In the data rows, 128 means zero.
Some points, one per row:
[ 52  63  84 235 112 255 174 255 158 115 164  97 240 175   9   7 106 255   0 155  69 255 255 177]
[115 123 125  80 123 124 139 108 100 129 136  91 118 133 108 120 107 187 142 106 127 141 148 190]
[124 123 129 116 141 141 126 125 114 126 116 148 115 123 134 145 145 115 132 133 118 119 135 100]
[129 137 149 106 145 137 104 143  93 113  88 151 133 115 132 150 166 109 133 121 133  97 129 110]
[160  93  76 151 111  49 216   0 172 204 221  80  63  76 177 177  82   4 167 185  96 156  67  56]
[163 149 108 150 113  84 153  56 165 163 174 112  85 111 159 132  98  75 155 150 139 134 103 139]
[155 111 117 122 129 104 158  63 128 157 160 132  84  96 161 156 111  60 172 150 131 120 103  98]
[130 147 140 134 126 127  99 144 116 102  90 150 135 137 124 129 143 137 139 116 132 110 123 154]
[138 149 154 123 128 114  89 126 136 101  76 165 113 123 161 168 167  90 166 112 148  89  92  98]
[119 119 128 140 130 161 123 173 117 111 120 145 141 131 120 121 148 140 103 134 114 126 155 105]
[115 122  99 167 117 149 139 145 157 145 167 117 150 144 128 120  86 146 104 147 115 173 154 137]
[131 120 123 130 144 104 108  97 151 133 139 153 118 118 151 162 127 110 140 125 112 131 109 113]
[141 127 116 116 138  91 137  77 127 144 141 126 102 101 149 157 133  75 153 139 116 131 108  93]
[118 124 117 177 131 154 136 167 156 136 130 161 136 131 136 137 136 119  85 152 112 150 131  88]
[125 127 136 173 139 155 104 173 144 111 106 154 140 133 130 126 147 121  91 136 120 130 131 105]
[115 126 131 139 139 143 100 155 134 111 110 163 136 127 145 144 146 122 100 132 121 124 136 101]
[121 115 124 110 130 123 134 119 122 131 139 137 119 119 136 147 138 117 143 136 113 129 135 107]
[128 116 135 159 140 162 132 167 138 123 122 156 123 119 133 124 129 111 102 156 122 126 140  80]
[124 119 124 115 135 136 130 132 119 123 129 134 127 123 139 152 131 128 136 131 119 122 137 116]
[134 119 123 114 132 100 139  86 132 135 140 123 102 111 149 144 127  85 157 129 135 109 100 110]
[ 84 134 195  74 149 210  47 251  51  69  32 174 179 151  83 111 197 214  69  84 119 102 197 139]
[152 123  81 233 115 131 192 111 203 157 172 116 118 148 149 111  75  80  94 173 120 184 109  83]
[122 120 127 132 126 143 126 149 118 125 115 131 137 128 118 123 137 139 116 130 130 130 140 126]
[128 125 140 126 124 172 136 180 101 118 119 109 138 141  99  86 124 166 102 139 144 140 160 162]
[140 120 139 135 153 126 107 127 112 120  85 161 105  97 150 170 164  74 141 128 123  88  88  74]
[136 130 124 122 127 104 118 102 137 132 127 134 115 120 144 148 125 103 148 129 120 116 103 122]
[140 124 109 150 127 113 146  97 157 149 153 128 113 112 151 147 113  96 134 145 112 141 115 102]
[135 131 124 145 126 121 134 119 144 132 135 129 121 124 136 135 120 112 129 135 129 135 112 122]
[145 135 139 123 147 126 134 139 126 117 127 129 122 118 133 152 140  95 129 135 121 119 119 101]
[110  90 108 143 133 144 169 148 144 149 170 120 139 128 115 134 117 161 115 151  90 166 179 109]
[143 147 110 135  98  95 171  62 154 165 190  70 116 141 124  79  71 131 138 129 147 155 114 173]
[147 133 106 148 105 121 144  99 151 159 166 110 116 127 144 123  92 106 115 155 147 167 121 128]
[140 108 117 135 130 129 154 109 136 148 140 115 111 117 112 124 123 103 115 160 132 125  90 121]
[119 143 138 105 128 125 103 133 118 110 115 131 133 138 126 127 130 143 132 118 145 114 131 153]
[147 131 124 148 131 111 108 118 143 140 117 149 106 121 161 144 131  66 116 143 134 108 100  81]
[124 125 128 127 118 110 139 130 131 126 120 123 136 133 124 130 128 143 134 120 120 123 113 147]
[160 139  88 158 142  73 157  61 190 152 191 119 106 116 184 133  66  54 133 159 105 172 101 112]
[120 127 136 118 133 141 124 153 102 116 111 128 141 130 112 118 146 153 127 117 127 122 143 140]
[109 133 124 153 128 160 116 173 132 114 129 133 154 145 122 112 120 160  95 133 124 151 162 137]
[142 135 127 151 122 111 137  94 148 140 144 129 117 122 148 130 116  93 136 129 141 120  95 109]
[122 147 149 109 136  92  89 117 110 110  70 152 125 124 135 145 150 102 161  97 146  78  96 136]
12 more points follow, each with its number after it:
[132 148 143 102 115 105 114 106 113 124 127 103 128 143 121 113 109 145 152 110 159 120 121 179] 0
[113 139 142 121 128 157 115 166 133 103 122 131 180 162  99  99 121 196 102 106 127 148 166 180] 1
[112 126 113 124 107 179 162 165 115 139 170  78 155 140  73  61 104 205  95 123 142 188 175 182] 2
[125 128 122 147 133 127 117 137 136 125 116 145 131 125 136 136 142 109 128 133 128 123 113 109] 3
[123 110 131 134 137 163 106 173 109 109 113 147 146 132 116 118 145 147 117 122 119 117 165 120] 4
[118 121 134 135 139 146 122 161 117 115 109 142 138 128 121 123 143 133 121 132 118 119 142 114] 5
[107 132 135 130 115 151  63 143 135 122 125 130 160 154 114 108 108 177 114 141 127 139 147 160] 6
[110 119 118 178 119 169 132 181 157 110 112 146 160 141 119 110 131 159  85 144 130 155 167 129] 7
[156 130  88 152 128 100 147  57 181 160 163 126  90 107 175 159  88  59 147 150 113 152  89 103] 8
[136 136 140 133 154  97 127 113 129 141  99 158  90 113 166 171 172  45 162 135 102  65  88  67] 9
[126 115 122 144 126 162 154 155 139 134 140 104 137 139 101  98 109 150 104 132 123 164 147 135] 10
[101 107 132 125 145 161 138 184 130 113 104 142 152 125 107 113 129 168 100 119 113 137 155 127] 11
Which of these numbered points is nearest to each point below by angle, seen from the average point of the first points? Its number follows each.
[142 150 143  77 122  93 114  90 114 127 128 114 119 143 137 117 117 139 163  97 158 120 111 167] > 0
[143 126 117 119 128 135 146 126 120 143 144 109 131 126 109 113 123 138 114 137 129 142 145 136] > 2
[130 145 141  92 120 100 114  94 119 127 123 117 122 127 134 132 127 136 161 108 154 114 113 159] > 0
[139 143 137 110 111 118 140 104 105 139 126 111 114 130 125 113 134 133 155 119 148 110 109 147] > 0
[166 140 111 144 110  76 160  52 160 158 183 101  93 125 148 125  85  74 156 139 133 137  82 139] > 8
[ 95 109 158 116 160 154  89 183  90  85  47 187 146 119 122 152 195 129 115 126 111  74 155  68] > 5
[ 95 139 139 104 122 151  95 171  97 108 111 126 156 149  95  95 126 204 112  99 136 130 171 185] > 1
[118 132 126 157 119 133 116 134 140 125 105 147 134 133 142 146 135 115 120 134 127 118 121 112] > 3
[110 135 132 175 139 145 116 153 156 126  88 164 135 126 160 148 147 106  98 130 137 123 124  80] > 3
[114 108 111 102 122 133 144 140 110 126 151 114 130 135  95 103 123 186 139 120 100 148 165 159] > 2
[ 86  98 132 129 139 192 123 223 105 106 129 123 177 129  75 110 126 209  62 134  93 163 198 137] > 11
[109 114 118 142 126 153 137 193 127 123 101 125 158 142  84 107 143 179 131 142 109 147 167 107] > 11
[147 157 136  76 116  97 129  82 112 131 137 101 124 144 129 118 108 145 167 117 159 111 104 172] > 0
[ 82 103 159 122 139 152 116 191 100  86  76 165 157 123 118 142 185 144 114 112 111 104 153  90] > 5
[131 113 123 148 129 141 157 138 139 145 137 109 133 131 116  97 114 142 121 138 120 154 129 129] > 10
[126 144 146 137 109 104  90 154 151  97  84 144 130 137 132 141 143 117 104 113 155 125  94 107] > 3
[139 133 133 146 122 138 120 130 128 126 119 129 134 139 134 127 119 134 130 128 137 126 122 131] > 6
[129 112 126 118 134 125 141 134 124 141 150 123 136 122 124 119 115 137 125 124 120 138 156 132] > 2
[104 123 117 180 125 150 142 173 155 119 120 144 151 140 135 131 121 162 111 140 131 148 140 124] > 7
[103 107 108 220 133 204 110 207 179 124 147 152 182 160 125 108 110 160  32 163  90 195 187 100] > 7
[101 136 139 104 124 146 111 157 108 111 136 115 163 166 111  90 127 210 140 105 148 143 153 188] > 1
[129 123 114 128 128 124 152 123 124 130 137 117 129 121 118 118 127 137 132 127 125 131 127 131] > 2
[145 113 124 139 149 121 138 121 140 137 119 138 106 107 155 159 148  69 130 140 108 111 107  78] > 9
[121 123 122 141 121 127 123 143 143 117 117 140 131 129 138 144 135 120 126 128 123 122 117 121] > 3
[139 152 146  82 114 103 108  89  97 128 127 105 120 136 113 119 126 146 157 102 147 115 100 177] > 0
[123 135 121 163 131 123 129 136 157 129 110 152 132 123 149 149 135 106 124 127 120 135 108 110] > 3
[130 135 103 180 109 135 158 133 176 145 149 124 147 138 126  96  96 128 114 138 136 163 122 128] > 10
[172 147 108 170 120  76 189  28 177 162 150 107  90 104 176 136  78  51 146 160 135 142  52  98] > 8
[151 149 151  92 123 101 143  85  96 126 129  91 119 129  97 119 138 132 168  98 159 114  99 177] > 0
[142 129 105 137 128  94 136  78 140 152 162 123 112 110 161 150 110  87 143 138 120 130  98 125] > 8
[149 138 132 101 140  93 117  84  99 121  88 149  84  99 151 166 156  63 164 109 133  63  72  97] > 9
[158 113  94 132 130 105 169  62 142 167 188 103  96  92 145 147 105  77 146 154 103 150 104  81] > 8
[ 87 109 144 131 151 167 133 216 111 112  86 145 167 144  85 116 147 190 107 121 109 130 162 124] > 11
[167 175 149  83 104  77 111  59 109 148 148  95 110 145 135 112 101 141 168  84 177 114  93 215] > 0
[106 122 140 128 144 145 106 172  98 100  75 163 143 128 113 139 171 150 123 114 114 109 139 125] > 5
[125 131 114 174 126 145 145 149 158 129 159 119 140 136 124 104 101 139  97 145 133 166 141 136] > 10
[138 128 134 127 132 121 129 118 130 136 125 140 114 119 146 144 140  99 138 131 128 112 118 104] > 9
[140 127 131 122 114 132 172 120 128 154 161  87 131 146 104 101  96 150 124 129 144 153 143 164] > 2
[123 144 134 140 128 132 118 137 130 113 107 139 136 126 138 140 138 126 131 123 145 127 113 129] > 3
[ 98 121 141 129 135 170 114 192  99 108  94 114 146 146  78 111 147 186  85 127 131 129 158 136] > 11
[156 145 102 146 104  94 157  84 166 147 139 114 102 129 155 134  99  87 146 147 141 138  89 124] > 8
[124 112 129 182 138 172 117 192 153 127 121 162 144 132 131 131 137 130  58 151 111 140 159  99] > 7
[126 137 135 158 136 125  97 160 117  96  79 168 135 129 141 139 149 140 114 109 147 108 113 115] > 3
[123 124 115 146 127 126 161 137 141 135 131 127 132 126 113 121 118 134 130 134 115 147 130 127] > 10
[108 129 129 110 127 143 113 150 117 112 125 129 159 142 118 110 122 179 119 112 134 131 145 178] > 1
[ 85 106 113 184 126 202  96 232 158 110 137 172 184 149 103  98  97 194  31 141 101 198 220 117] > 7
[117 137 132 131 124 131 133 145 126 126 115 123 142 137 113 113 117 157 136 119 144 140 134 158] > 1
[120 131 121 124 137 109 113  96 136 122 125 152 106 114 164 167 147  85 146 122 117 118 109  97] > 9
[102  97 123 143 155 173 111 200 128 112 123 150 151 116 117 143 155 162  88 134  97 149 169 107] > 11
[142 144 130  89 114 100 126  68 128 133 149 108 137 137 141 105 101 155 162 101 136 119 119 175] > 0
[116 122 114 126 129 126 138 124 123 139 150 119 129 127 123 119 104 139 133 130 106 143 145 128] > 2
[104 122 144 109 160 130 104 153  85  90  66 161 142 115 118 159 167 145 154 108 112  92 114 128] > 5
[107  97 104 184 126 165 167 170 158 156 160 110 148 114 104 113 115 145  76 177 113 178 165  92] > 10
[133 118 134 109 129 112 126 114 124 127 130 130 114 114 140 149 129 107 141 129 117 115 127 108] > 9
[159  87  35 186 141 103 171  46 181 198 219 122  75  98 180 162  84  30 145 194  71 161 137  35] > 8
[133 130 129 119 131 109 134  97 123 131 126 126 111 119 128 137 146  97 152 124 136 108  99 113] > 9
[155 171 165  86  82  87 110  72 110 135 114  93 117 168 123  92 104 147 167  99 213  88  77 203] > 0
[121 132 119 115 118 122 129 116 129 131 150 113 149 139 102  99  96 176 139 122 140 159 150 178] > 2
[138 113 103 130 118  98 165  63 170 162 189 113 109 123 150 147  75  93 148 141 129 156 111 114] > 8
[ 69  91  85 232 142 255 176 255 168 127 165  87 237 147  22  30 106 255   0 157  78 243 255 190] > 10
[160 140 114 152 116  96 169  79 173 155 183 106 120 145 159 127  84  88 138 155 148 151 102 115] > 8
[143 109  91 132 117 107 190  70 137 173 204  99 101 105 138 146  98  86 129 165  88 161 118 102] > 8
[145 127 109 126 124 102 166  66 156 154 165 111 102 114 144 141 109  77 151 148 115 131 116  88] > 8
[121 131 124 150 112 152 145 117 154 141 183 101 158 167 127 107  79 145 101 129 130 172 135 139] > 10
[157  94 101 122 140  84 173  69 156 166 174 108  88 106 156 157 119  65 167 158 102 140  99  98] > 8
[118 132 114 163 119 143 137 160 151 126 123 133 147 147 121 108 116 151 112 143 129 152 140 133] > 7
[ 83 100 101 160 116 209 157 231 127 121 131 100 186 150  38  69 109 248  57 136 103 190 207 171] > 10
[129 116 109 144 128 129 163 126 141 146 163 116 127 120 126 124 114 130 122 151 109 154 139 116] > 10
[120 107 105 161 133 149 135 155 137 130 142 144 130 124 126 131 125 135  99 145 101 153 149 112] > 7
[135 108  95 145 135 114 156  93 146 164 173 134 105 112 139 145 112  89 128 161  93 142 132  76] > 8
[128 144 152  88 130 103 133 120  82 114 101 110 138 107  98 116 139 151 161  85 151  96 104 181] > 0
[160 132 136 105 124 115 137 103 117 123 132 112 123 116 129 132 129 118 135 126 138 113 109 140] > 0
